In the data rows, 128 means zero.
Some points, each followed by its number:
tensor([ 98, 155, 135, 175, 128, 110, 112, 118, 118, 131, 156, 126, 114, 185]) 0
tensor([106, 134, 139, 185, 125, 133, 133, 140, 182, 112, 140, 117, 150, 119]) 1
tensor([115,  87, 133, 110, 179, 184, 133,  86, 203, 126, 126, 146, 142, 100]) 2
tensor([133, 125, 126, 113, 225,  88,  67, 108, 114, 135, 143, 124, 126, 143]) 3
tensor([117, 100, 115, 148, 152, 182, 129, 187, 131, 155,  78, 102, 141, 124]) 4
tensor([113, 111, 191, 149,  93, 135, 122, 177, 121, 165,  74,  83, 123, 135]) 5
tensor([123, 156, 143, 194, 117, 112,  73, 161, 131, 134, 159, 152, 208, 150]) 6
tensor([ 80, 147, 153, 139, 140, 126, 127, 117, 148, 123, 133, 117, 153, 126]) 7
tensor([170, 141, 119, 124, 162,  83, 117, 123, 157,  85,  83, 140,  83, 176]) 8
tensor([139, 101, 111,  13, 161, 215, 189, 175, 132, 133,  88, 126, 121, 139]) 9
tensor([ 40,  87, 160, 132, 110, 185, 149, 153, 149, 130, 132, 129, 162,  96]) 10
tensor([111, 167, 124, 123, 161, 147,  95, 185, 129, 110, 170,  72, 152, 124]) 11
tensor([135, 221, 149, 118, 187, 106,  83, 162, 126, 128, 199,  41, 158, 105]) 12
tensor([145,  63, 100, 115, 155, 119, 184, 124,  16, 103,  17, 184,  91, 146]) 13
tensor([175, 154, 106, 128, 159,  84, 110,  99, 191, 108, 145, 143, 133, 124]) 14
tensor([128, 122, 111,  89, 151, 155, 168, 135,  81, 130,  86, 209, 142, 163]) 15
tensor([108, 104, 132, 139, 187,  78, 102,  81, 101, 115, 139, 169,  62, 177]) 16
tensor([109,  96, 139, 104, 126, 192, 168, 110, 179, 164, 105, 115, 181,  68]) 17
tensor([118, 137, 139, 160, 151, 147, 111, 168,  71, 139, 124, 158, 187, 142]) 18
tensor([110,  91, 149, 105, 123, 221, 153, 111, 213, 184, 119,  96, 208,  37]) 19
tensor([132, 140, 133, 115, 237,  75,  47, 101, 110, 135, 158, 134, 119, 164]) 20
tensor([198, 144, 135,  95, 209,  90,  54, 131,  65,  98, 194,  75, 117, 209]) 21
tensor([162, 147, 116, 125, 154,  87, 113, 102, 179, 112, 141, 136, 135, 122]) 22
tensor([141, 145, 146, 114, 183, 116,  86, 170, 131, 110, 157,  77, 116, 115]) 23
tensor([136, 140, 144, 183, 132, 101,  74, 153, 128, 120, 148, 160, 187, 159]) 24
tensor([ 79,  97, 165, 117,  50, 249, 194, 166, 180, 187, 118,  86, 206,  29]) 25
tensor([ 94,  79, 120, 133, 155, 124, 156, 115, 108, 102,  62, 117, 100, 132]) 26
tensor([101, 114, 123, 125, 147, 169, 135, 124, 153, 149, 148, 106, 183,  65]) 27
tensor([143, 162, 138, 129, 163, 114,  87, 163, 134, 111, 168,  95, 117, 129]) 28
tensor([140, 255, 148, 115, 189,  98,  79, 154, 127, 129, 222,  29, 171, 105]) 29
tensor([135, 192, 143, 154, 120, 110, 100, 135, 119, 124, 204,  92,  93, 138]) 30
tensor([105, 149, 131, 200,  77, 182, 146, 134, 168, 121, 170,  85, 130, 111]) 31
tensor([126,  69, 106, 116, 158, 164, 154, 151, 128, 139,  85,  96, 150,  76]) 32
tensor([161, 147,  90, 110, 216,  80,  78, 105, 138,  92, 175, 163,  92, 123]) 33
tensor([144, 164, 105, 134,  95, 148, 142,  98, 166, 159, 118, 102, 148, 127]) 34
tensor([106, 107, 168, 137,  73, 116, 138, 171,  91, 166,  69, 101, 110, 125]) 35
tensor([127, 111, 178, 140,  92, 124, 120, 168, 116, 151,  84,  96, 119, 146]) 36
tensor([148,  70, 114, 123, 135, 179, 124, 164, 152, 126,  87, 149,  89, 171]) 37
tensor([110, 109, 116, 189,  89, 227, 150, 171, 181, 133, 180, 106, 132, 122]) 38
tensor([ 98, 162,  88,  70,  30,  43, 173, 110,   7, 155,  90, 136,  86,  78]) 39
tensor([106, 126, 103, 172, 145, 122, 136, 114,  88,  83, 185, 192, 162, 137]) 40
tensor([201, 133, 104,  69,  86,  50, 149, 100,   0, 126,  51, 113,  65, 220]) 41
tensor([ 72, 151, 148, 149, 146, 113, 127, 113, 135, 118, 130, 123, 143, 140]) 42
tensor([172, 143, 128, 123,  79,  89, 123, 103,  97,  98, 122, 161, 110, 180]) 43
tensor([111,  62, 139, 143,  86, 166, 190, 105, 161, 152,  97, 130, 134,  80]) 44
New points follow, each followed by the numbers of its three nearest points above, nearest first.
tensor([208, 158, 148,  83, 205,  96,  56, 133,  68, 108, 188,  49, 120, 188]) -> 21 23 28
tensor([ 42, 157, 133,  70,   0,  85,  63,  99,   5, 149, 160, 205,  13,  67]) -> 39 43 35
tensor([168, 126, 138, 124,  95, 160, 140, 105, 188, 171, 114, 122, 122, 135]) -> 34 44 22
tensor([116, 138, 141, 153, 137, 147, 122, 160,  87, 140, 123, 155, 175, 142]) -> 18 24 7
tensor([143, 179, 107,  68,  66,  18, 136, 149,  22, 146, 116,  96,  81,  88]) -> 39 41 43
tensor([111,  85, 141, 105, 184, 178, 128,  68, 215, 123, 138, 153, 149,  96]) -> 2 17 27
tensor([ 91, 152,  97,  69,  28,  45, 178, 134,   0, 148,  88, 124, 107,  67]) -> 39 35 41
tensor([115,  73, 148, 114,  62, 166, 204, 108, 155, 138,  97, 117, 150,  80]) -> 44 17 10
tensor([184, 134, 136, 134,  85, 155, 132, 108, 191, 172, 121, 123, 103, 156]) -> 34 22 37
tensor([143,  85, 127, 138, 151, 148, 105, 140, 152, 149, 116, 135, 124, 196]) -> 37 4 0
tensor([107, 159, 134, 201,  81, 164, 138, 135, 159, 119, 177,  82, 127, 115]) -> 31 1 38
tensor([136, 161,  94,  58,  49,  12, 164, 141,   6, 154,  84, 110,  73,  80]) -> 39 41 35
tensor([107, 113, 136, 135, 178,  96, 113,  82, 112, 124, 130, 154,  80, 158]) -> 16 3 0
tensor([204, 155, 145,  70, 220,  91,  53, 126,  62, 104, 193,  51, 120, 188]) -> 21 20 3
tensor([ 95, 115, 124, 120, 145, 180, 143, 121, 148, 153, 153,  95, 193,  39]) -> 27 17 19
tensor([113,  82, 138, 115,  79, 164, 193, 101, 159, 134, 104, 127, 147,  94]) -> 44 17 10
tensor([117, 126, 133, 131, 184,  82,  98,  83, 102, 118, 147, 176,  85, 175]) -> 16 3 20
tensor([185, 144, 123, 122,  61,  87, 122, 111, 103,  87, 112, 155,  88, 203]) -> 43 8 0
tensor([111,  82, 140, 101, 182, 190, 137,  61, 223, 119, 142, 160, 141,  93]) -> 2 17 27
tensor([102, 140, 128, 176, 135, 113, 113, 130, 119, 128, 145, 130, 107, 183]) -> 0 42 7
tensor([180, 150, 136, 134,  97, 143, 121, 113, 181, 167, 132, 118, 111, 153]) -> 34 22 14
